In the data rows, the value 128 means zero.
Here are some points, each followed by its number:
[104,114,164,146,134,91,132,121,159,154,175,116,127,145,185,115,112,188,173,137,87,123,146,155,93,96,115,162,119,102,143,97] 0
[121,142,165,135,222,139,93,135,86,191,115,174,116,166,137,197,151,115,132,158,117,112,117,128,41,147,147,54,130,90,143,89] 1
[153,155,158,142,95,92,102,122,151,101,138,147,140,104,144,84,140,78,119,140,174,126,152,161,161,126,119,144,134,84,103,153] 2
[157,115,104,95,58,236,125,139,166,55,52,144,156,102,213,57,130,85,79,91,192,169,116,51,169,152,109,189,141,169,120,179] 3
[103,132,189,108,74,146,78,117,119,99,219,102,111,119,112,108,78,150,136,130,90,138,133,182,88,84,118,200,141,122,124,173] 4
[100,154,177,98,125,119,102,111,96,107,169,129,104,123,201,179,134,145,123,152,126,143,162,162,115,134,113,146,110,107,147,165] 5
[172,112,154,187,159,255,108,158,141,75,17,172,187,140,127,61,103,171,94,98,128,143,122,121,105,100,76,195,120,143,123,229] 6
[95,159,117,114,109,107,74,81,118,117,152,151,80,125,169,180,177,118,133,166,198,119,146,136,100,140,145,105,156,84,130,89] 7
[178,157,110,140,80,241,149,136,181,57,18,86,170,146,198,87,137,132,115,78,166,134,140,97,133,147,26,129,113,114,82,158] 8
[120,89,158,146,144,255,156,198,141,93,21,181,151,112,112,73,154,160,118,86,162,245,113,98,140,157,35,180,102,165,72,241] 9
[97,105,140,129,154,82,147,135,83,158,101,170,144,121,89,109,109,182,117,167,85,114,119,131,73,144,156,118,106,119,136,102] 10
[75,110,155,152,153,41,207,166,73,217,139,95,116,149,114,138,147,146,132,165,116,113,84,143,107,130,157,39,105,96,135,72] 11
[155,150,135,143,96,135,95,158,141,93,165,93,89,160,109,133,123,171,124,131,90,127,144,177,110,91,66,142,127,124,122,136] 12
[137,146,177,97,106,131,77,105,116,131,144,125,85,94,171,157,144,97,128,132,147,111,156,135,123,117,160,98,126,122,140,146] 13
[172,109,56,144,130,184,161,119,148,52,48,146,156,156,141,83,100,123,123,87,198,162,91,84,151,152,94,224,157,164,78,144] 14
[115,122,77,111,180,165,154,141,102,123,50,154,126,152,173,146,126,130,115,123,126,139,115,113,106,151,145,86,108,134,118,104] 15
[140,100,211,157,105,169,123,176,116,136,149,106,114,119,50,105,171,92,118,95,124,162,143,146,145,143,106,117,109,106,88,204] 16
[106,177,137,110,94,119,76,145,135,87,203,109,88,116,186,190,182,119,156,124,165,130,153,191,162,127,181,150,120,56,173,119] 17
[159,135,100,130,119,159,110,152,185,89,168,121,159,106,107,99,81,131,140,113,134,138,116,92,160,102,107,214,157,125,109,172] 18
[138,118,191,96,131,165,100,77,106,140,154,129,50,85,174,185,175,105,90,149,139,88,206,150,66,111,147,107,143,97,153,108] 19
New points follow, each followed by the number of its nearest point above, looking only along the 3 directions in which the numbered points spread most.
[164,124,95,106,149,123,116,145,128,146,82,133,161,157,133,74,90,155,119,162,118,120,97,141,156,108,134,162,115,152,114,107] 16
[91,146,211,118,129,151,88,129,128,195,117,117,99,101,102,148,181,161,109,167,134,124,139,119,145,126,130,119,133,87,177,155] 0
[119,130,166,110,91,93,70,111,120,136,208,142,89,109,117,160,133,92,130,163,130,139,163,154,93,120,193,104,146,121,139,160] 5
[140,164,174,171,131,116,94,158,130,150,145,117,157,123,92,101,66,216,114,144,32,86,116,152,127,41,87,156,116,144,120,133] 16
[64,128,149,139,99,126,90,158,98,126,209,147,114,121,156,151,94,147,122,129,154,139,135,171,121,120,104,178,113,101,129,159] 12
[205,103,114,160,40,217,123,114,172,59,150,153,131,81,72,67,159,72,89,54,191,178,130,101,170,166,121,189,184,134,82,255] 18
[100,149,155,97,169,90,155,168,111,221,103,146,91,124,147,202,159,167,106,160,96,73,101,97,108,126,151,29,78,171,160,38] 1
[132,77,77,142,136,184,191,134,148,107,65,131,164,161,168,72,106,99,119,87,137,124,96,97,142,92,65,127,140,133,97,134] 14
[115,169,129,66,153,156,78,99,151,78,160,117,116,85,166,156,141,137,111,185,169,126,125,158,128,132,133,117,145,115,131,176] 13
[107,206,175,123,121,162,82,126,129,85,128,119,114,147,216,152,80,184,121,152,144,103,160,160,109,102,78,161,141,95,135,110] 2
[157,99,65,116,158,125,162,118,122,109,54,149,140,121,135,143,130,110,129,118,130,150,132,105,125,144,131,107,123,127,104,106] 15
